Each path below is one point turned by a fixed rotation once a step. After each direction that follows a path, write how fast that rotation turns it, in degrees per step (0 if it stays still).
Each turn is a multiple of 5 degrees from 10 to 175, or 0.
Each row of a path follows its step; steps can be skipped.
Rotation 1:
step 0: [ 22  -3 -14  34 -31  -8   6  24  -5  -5   7 -11  19   9   9   9  -5  12
 -24  -4 -14  16 -15   0 -12  17  -6  15  13  23  19  -3   4  -4 -17  16
 -13  21   6  -1   7]
step 1: [-18  -1  -2   5   8 -11  -4  13 -21 -28 -10   4  -1  -6  18  12 -10   6
  11   4  21  17  17  -4   9 -36   2  13  19  27  14   3  -3   3  19 -19
  18 -12  12  -5  29]
step 2: [ -6  45  11 -17 -11  -2   2   9  -3 -12  -2   9 -26  -8  -3  19   2   2
  -3  11 -29  -1   6   2 -14  -3   5 -28   7   0  -3 -25  16 -27  -7 -19
  -7  -4  13  -6 -18]
step 3: [  3  -9  12 -16   6   6  27 -17   0  11  24 -12   2  16   0 -13   1  16
 -13 -36  -1   8  35 -14  -9  -8 -20 -19 -15   6  12 -21  13  -2   2   6
  16  19  -9  -4  12]
step 4: [ -8  -5  13 -13   0  14  -7 -16   0  -2   2  12  -3 -22   6   4 -24   0
 -19   4 -23   3   0 -23   1  12  27  -4 -16 -13   4  42  -7  12  -9 -18
   6  -8 -24  -1  28]
step 5: [-13   7  -5 -20 -44  13 -17  28   9  22 -12   5  34   8   1 -24  -4  10
  13  22   4  -5   9   1  -6  12  -7   5 -26 -16  -5  -2  13  -2   5   0
   5   4  10   4  -2]
step 6: [ 16 -14   5 -16  38 -18 -13  21  -9 -12  -4  -9  22 -14   3 -10  -6 -18
  14  -4  -4  25   6   8  -3 -18   7  -5 -14  -5  -9   5  -8  20   3   9
   8  28  -8   4 -34]
step 7: [-11  -6  -1  -1   5  -1   7  -5 -16   0 -15   1  -8   7 -30   4  -2 -18
   8  -3 -11  -5 -15 -35 -24  12  12  46  -1   3  -1 -21   8  12  -2  -6
 -32 -14  -8   2 -17]
step 8: [-16 -18  -9  -2  14  -8 -12  15  14  12  10   7   4  -7  -2  -2  31   4
  -9 -19  16 -12   4 -14 -12  -3  -2   0   4  21 -21   6   0 -16 -18  29
  19 -33  24  20   1]
step 9: [  0   0  -3 -20  19  11  20 -18  -2 -23   5  -3  11 -28   2   3  -3  -8
   1  20  17 -32 -32  15  16   5  10 -14  13 -10 -16 -33 -10   0  -5   0
  11   0 -14  10  14]
step 10: [ 17   0   6  30   0  31 -25 -16  10  -5 -10  15  -5  24  -3 -16 -18  11
  13  -9   4 -18   5 -10  12  22 -11 -15  18   5 -19  -7  14 -10   2  23
 -16  10 -11 -11 -10]
Speeds:
[ 6 -2  1  4 -2 -1 -3  5  2  6 13  6  4  4  0  6 -1  4  1 -1  4 -2 12 -2
  2  3 -6  6  0  0 -6 -4  1  5 -4  2  3  1  8 -7 -2]
145
[  3   5  -3   1   7   0   6   2  -5  -3  -4  -2  -7   3   2  -1   0  -3
  -6  -2  -1  -9   5 -10   0  -1  -2  -6   5  -2  -9  -6   0  -4  -2  -2
   2  -1   7   6  10]
55
[  1  -1   4  -3  -1  -2   1   3  -5   3  -1   3  -7  -3   3  -8   5  -8
   0   2  -1  -4  -2   2  -8   3  -7  11  -8  -3 -10   5  -1   8   2   4
   5   0  -3   5  -3]
35
[ 3 -8  3  5 -3  1  6  0  1  4  0 -3 -6 -3  4 -3 -6  6  3  2  3 -2 -1  4
  2 -2  6 -9 -6 -4 -4  1 15  7 -5  2 -3 -6 -2  0  3]
60
[ 0 -2  5  0  3 -1  4 -1  8  7 -2  0  1  0  9  6 -3  4 -3 -7 -7 -2  0  1
 -8 -2  4  4  0 -4  0 -4 -8  1  9  8 -9 -4  3  0  3]
90
[ -6  -1   0  -4 -11   2  -1   0  -8   4   0  -6   0  -5   2   6  -4   5
   3  -1  -7   6   8  -7  -7  -4   2  -6  -3   3  -4  -1  -4   4  -2  -5
   4   6  -3   5  -1]
25
Rotation 2:
step 0: [ -6 -11  14  -3  26  -7   3  -8 -19  46 -10 -10  25 -11  15   5  -6  -4
   3   4  12  12  15 -12   2  -2  28   9   4 -14   4  11   5   0  20   3
  -6 -29  -8 -28  -6]
step 1: [ -5  12  10 -32  23   0 -12 -15  29   6  -6  20  16 -11  -1 -10 -17  -9
 -16  16  10   0 -11  14 -21  12 -21  -3 -15  -7  -1  29  -9   6 -14   6
 -23  13  17  -6  -8]
step 2: [  7  27   4  -5 -20 -12   5  -2   2  17  -1 -20  -5   4 -11  36 -24  -4
  -2 -16  26   6  12   4  23  12 -19 -23  -5 -18  18   8   2  -2 -27   9
  13   3 -18   8   3]
step 3: [-12 -19   2  16   8  -3   7  17   8  -4 -30  -6  -5  -9  24  21   9   5
  -1 -22  18  -6 -15  10  23   2 -10  25  17 -14   6  -2  -8 -18   2   7
 -26   2  32  14  13]
step 4: [ -6  -3   3   9  -4   9  10  23  15   8  15 -17   8  -4  -5  -1   4  14
   7  38 -11  12  24  10  20  15  -7   9   2   2 -17  -7  -8   6   9  12
 -32  22 -16  18 -33]
step 5: [  0  -4   8 -33   2  -4  -2   2   4  25  19  19   1  -1   7  30  17   1
  22   5   1   5   9  -3   9 -10  -6 -11  28  14   0 -15  42   2   3   9
 -11 -14   8 -28  -3]
step 6: [ 28   4   2  -6   2 -11 -18 -11  12 -14 -12  19   5 -23   3   0  15  14
 -31 -17  18  -1  28  19 -17  -2   4  -6   7   2  -5  22  -6   1  12  -4
 -35  -2 -23 -11   7]
step 7: [  6   0 -21 -23  15  -7  -7  -7 -16   5  -9 -27  27   6   1  -3 -11  17
  12   3  42   3  -1 -11  11   8 -10 -14  -9 -11 -12   9 -10   8   2  16
   6 -36 -10  15 -15]
step 8: [-29  11  -8  10  31   9  24   6  11  17  -1  12  13 -23  -5   5  -4  -4
 -12  -5  -5  13  -4  12  18   9 -24   0  12   3   0  22 -25   2 -15  14
   2 -14  22 -19  24]
step 9: [-16   1  -2  -8   0 -16   2  21  20  12   4  -8 -14  14  -9   2   2 -28
 -17  -2   5  13  24  13   0  32   1  18  -8 -33  -6  11  29   5 -13  13
  -9  10 -15  24   3]
step 10: [  8   8  13 -11   0  -6 -12  16   8  33 -30  -3   4   1  10  16 -19   2
  45 -24  -9 -22   2  15   4   5  -9  19  17   4   7 -22  -2   4   0  -3
 -22  -2  -5   0  -5]
Speeds:
[ -1   4   0   5   5  -7   3   2   2   2   6   2  10   5   1   4   9   7
   7  -1  -1  -3   5   4  -3  -2   3   7   1   5  -3  -7   6  -4   1 -10
   0   8  -1   3  -2]
60
[ 6 -7  0 -4 -2 -6 -1 -5 -4 -6  4  3  7 -7  7  4  5 -4  1  3 -7 -2  1  9
  2  6  8 -9  0  3  0  1 -2  4  6  0  3 -5  1 -1 -5]
55
[ -3  -2  -4   2   3  -2   6  -4  -3  -5  -6  -3  -1  -1  12  -3   1   5
  -3  -4   6   4   4   0   4  -6  -1   5   1   1   0 -10 -12   1  -3   5
   6   1  -2   0  -7]
90
[ -9   6 -10   8  -1  -4   2   0   3  -2   1  -2   1  -7   2   9  -3  -4
  -1   1   1 -10  -7   1   1   6   2  -2  -5  -6  -6  -3  -1   0  -8   4
   1   1   0   3   5]
60
[  0   5   4   1  -6  -2   0   7  -1  -4  -5   1   5  -6   5  -5   1  -5
   9   4   2  -1   4 -11  -5   1   4   1   9  -3  -4   8  -4  -5  -5  -4
  -1  -3   2   4  -5]
110
[-2  3  6 -1  1  0 -3 -7 -1 -3  1 -6  3  1 -5  0  6  1  1 -6 10 -3  1  0
  4  2  1 -7 -7 12  3  7 -5 -7 -5  3  2  0  6  7  4]
70
[-7  7  3 -1 -5 -9  0  0 -5 -6  5  9 -7  2 -7  8  4 -3 -4 -4  2 10 -2  2
 -1  2 -3 -1  9  1  0  2  0 -3 -2  3  7  2 -1 -6 -5]
110
[ 5  1  5  2  0 -4  1  0  5 -6  5  5 -7  1  1 -8  0  6 -2  9  6 -2  4  7
 -8  5 -1  4 -4 -6 -4  4 -2  2  4  9  2  5  3  7  1]
140
Rotation 3:
step 0: [  4   3   6 -18  30  22 -22   1  -4  -7  -1   0 -10   0  13  -3   5  11
  -7 -25   4  -1  29  10 -23   1  -6  28 -10  -6  17 -11 -23  10  19  -4
  19  -5   0  15  14]
step 1: [-11  27 -14  -3 -17   7   1  20  15  19  -5  17 -10 -11  30   4  18  17
   1  28  -6   0  17   7  24   7  -1   0  13  -2   9 -19 -13 -19   4   8
 -10  -8 -14  12  -5]
step 2: [  5 -17 -20  28   2  17   4 -14 -11  -7   8 -16 -17 -24   3  10  -5  -4
  -8  25  -9  10   0  18  -6 -12   8 -35   8  21  -3   6 -25   9  10   5
  -9   7  17  -3   4]
step 3: [ -2  14   3  -4  34  13  -2  12 -33 -14 -17   9  -5  -3  -7 -24   8 -17
 -13 -19  -2  -1  27   0 -22   0  11   3   2   0  -9   6   3   0  -2  -2
 -28 -16  12  18  -5]
step 4: [-14  27 -16 -14  -4   1  -7   9 -14  -6  12  -9  -7  24  13  10   8  12
  24   3 -19  -4   8   4 -11  33   4   3  17   5   0 -27   3  -6 -15  16
   1  16 -15  13  18]
step 5: [  2  18  -6  11   8  14   7  -2 -12   7  27 -16  -1 -11  -3   9  17  17
   4  17  14  20  -9  15  27   9   5  -3 -12   2  -1   0   0  13  40  -2
  -6  -3  22 -10  23]
step 6: [ -2 -22   3 -11  21  18  -5  28 -15 -11  14  -2   0  -6   4 -20  -1  19
 -22 -17  15  -5  21   0   5 -15  -1 -11  24   2  25  10  -3 -14  15  -1
  -8  15  10  16 -15]
step 7: [ 13  20 -25  -4 -24  13  10  20 -17   2 -11  27 -13 -21   0   8  -6  28
  12   4 -10   1  14  10 -35  14  -5   5   2  -8  10  -9   1  -1 -19  -2
  -5  12   0  -4  -9]
step 8: [ 11  -2 -20  23   3  28  11 -22 -13  -2  -1   1  -4  -8  -7  -8  24  -4
   1   6 -18 -15   2  11  29   0   5   2 -22   8  -9 -18  -2   7   1  -3
  -8  24  -7  14  34]
step 9: [-19   4 -13 -11  28  17 -10  -6   7   4  22   6   8  20  -3 -13   6  14
 -17  -3  10 -13  14  -2 -19 -13  34   1  -1  20  14 -10 -22  -1  11 -11
  -3 -22  18  10   4]
step 10: [  6  21 -14 -30 -27  -4  -3  20 -15 -12 -10  11  -2 -10  -3   7   6   9
  -2   3  11  29  17  12   5   5  26 -14  22  10  -3  -8 -11  -7   7  17
   1  -4 -29   8  -6]
Speeds:
[ -4  -2  -5  -5   0   3  -2  12   1   4  -1   4   2  -4   2   0  -2  -3
   1   2  -1  -3   4 -11  -3  10   4   0   7  -1   5   2   2   1  -4  -1
   3  -7 -11  -6   4]
120
[ -5   0  -4   3  -7  -7   0   7   2   3   6   0 -12   8  -3  -4   2   1
 -10  -4  -3   4  -5  -1  -6   0  -4  -9  -4   0   5  -7   0  -1  -3  -1
   0  -2   3   1   4]
140
[  7   3  -8  -5   8  -5  -6  -2   2   0   1   6  -1   4   2  -5   2   1
  -1  -5  -4   7   3   4   2   2  -3   1   0  -8  -3  -2  -6  -1  -5   4
  -4   7  -4 -13  -5]
110
[ 2 -1 -6  9  7 -2 -7  0 -1  4  0 -3  0 -1 -6 -2  1  5  0 -4 -2 -1  4 -1
  2 -7  6 -5  1  2 -1  8  5 -9  0  7 10 -6  6 -5  2]
110
[ -2   7  -1   2   3  -5  -1   3  -7  -2  -2 -10  11   6  11   5   0  -4
  -3  -2   3   8   1  -4   0   6  -2  -8  -1   4   0   3   8   2  -3   2
  -4   2   6  -1  -1]
45
[ -3   4  -3   2   3   0   0   5   9  -8  -1   1  -1  -9   3   0   1  -7
  -5 -11  -8  -3  -5   3   2  -1   7   1  -2  -3   1   1   6  10  10   0
   2   4   1   0   1]
130
Rotation 4:
step 0: [ 13  23 -17  16  18 -29  -3  18   7 -11  23   9 -11  -6  24  -8  -5   5
  18  -3   3  36  22   2  11  25 -11  -2  -1   0  -7   3   4 -16 -16  -9
  21  -5  23  12  -8]
step 1: [  2   5 -18  21   2 -20 -10   0  15  -5  12  10 -18   5  14  -3 -35  -2
   7 -27  20  13  11 -21   5  11   0  -9  24   5  10  18  -5 -25  12  28
  23  -9   4  -8  -7]
step 2: [-11  13  -5  16  19 -15 -13 -11  14   4  14 -13 -12   7  22 -16 -25 -15
   3 -23  16 -27 -19   9  12 -12  13   8  36   1  -4  14 -17   8  21  12
  -1  -6  19  13   5]
step 3: [ 12  15 -22  -2  -4 -19   2  -5  -1   8 -14  -8 -13 -17  22 -18 -16 -33
 -33  -8 -21 -15  -2   5  20  -9  21  12  24   7  -2  -4  -7  23  -8   4
  -7  -3  20   0  17]
step 4: [ -4   6  -3 -11   9  -2  -9  33  -8   9   0  17  -3 -23  40 -27   8 -11
 -11  -4 -19  12  22  -6  29  -5   8  14  10  19 -10   0  19  11 -11 -16
   9  -5  20   7   2]
step 5: [ -4 -15 -20 -18  13  -7 -12  34   4  18   0   5 -26  -6   8  -2   2  -1
 -10 -18   4  15  26 -11  17   8  16  -9  14  13 -10  15  39 -14  14   7
  19   0 -12 -14  -6]
step 6: [-13  -3  -7  -9  43 -22   0  12   6  10  11  -9 -14   8 -17  -3 -11  -7
   2 -23  16  13 -13  23  -1  12   7  -1  21  12 -16  15  28  11  21   4
  14   2  -6  20 -19]
step 7: [ 18  16  -8 -11   3 -32  18 -18  -7  -5  -4 -22 -13 -11  -8  -5 -24 -17
 -19 -15  -2  19 -17  24 -11  25  -4   8  21  -4  -3  26  18  10  -4   5
  16 -12  11  13   8]
step 8: [ 12  16  26   1   5 -16  -4   1 -18 -25  -8  11   2 -12  21 -31 -29   2
  -2 -13 -11  23 -15  -6  -7  -5  -7  17  21   7  -6  26  11  -2 -14 -10
  15 -13  21   0  18]
step 9: [ 24  -5   8  -9   7 -19 -18  20  -2  -7  -2   1 -23   1  32 -21 -10  10
  -5 -12  -3  -6 -15 -12   9 -15  10  -6   9   2 -19  22   4 -32   0   5
   5  -2  -1 -37  25]
step 10: [  6  -4  -6 -10  37 -25  -3  26  16   6   3  -6 -10  14  13 -19  -5  -4
 -13 -14   8  -2 -34   3  18 -19   9 -11   7  27 -25 -17 -11  -9  -9   6
  -2   4  -1 -15 -20]
Speeds:
[ -1  -2  -4  -3   5   5  -6  -6  11 -10  -4  -7   3  -6   1   2   2  -5
  -4  -4  -1  -1  -6   4  -2  -3   2  -9  -3  -5  -7  -7   0   4   4   4
   5   0   0   5   1]
90
[ -4   0   5   0  -6   0  -5  -2   1  -1  -5   7  -2  -1   3  -2   3   0
  -7   4  -5 -12  -8  -3  -2  -1   6   5  -2   7  -8   2  -3  -2  -1   5
  -5  -4  11  -5   4]
60
[  3   2  -2   0   3   1  -4   7   3  -4  -3   8   6   9  11   0  -1   3
   0   9  -2   7   5   2   0   3  -2 -11  -1  -1  -4   3   4   3   1   8
  -8   1  -1  -3   4]
80
[  1   0   6   0   4  -8   6   3   2  -4   6   2  -5  -7   3   6   3  -3
   9   0  -7   1   7  -4   0  -9   3  -2 -10   6  -2  -2   3  -6   2   6
   4   2  -1  -4   2]
80
[-1 -1  1  3  0  1  8 -4 -7  1 -1 -4  6 -8  3 -1 -9 -1  1  2  3  3  7  7
 -7 -5 12 -1  0 -2 -7  1 -1  2 -3 -4 -7 -9  0 -1  1]
80
[ -5  -1  -1  -4   0  -2   1   0   6   4  -2   0  -3   2   3   6   1 -10
   4   2   9   5  -2  -5  -7   2  -6   9   6   3  -7  -3  -4  -2   0   4
  -6  -4 -10   4   4]
80
[  3  -3   1   0  -4   5   3   5  -3  -1   0  -7   3   2   7  -8   1  -8
   3  -5   3  -3  -6  -3  12 -10  -2  -2  -1   2   6  -4  -2   5  -1   2
  -5  -3  -4  -6   6]
55
[ -2   2  -7   2   1  -5   9   7   4   5   0   4  -2   0  -1   5  -3   5
   5  -6  -9  -8 -12   3  -3   0   3  -4   2  -4   1  -6   4   0   3  -4
  -9   1  -3   4   4]
95
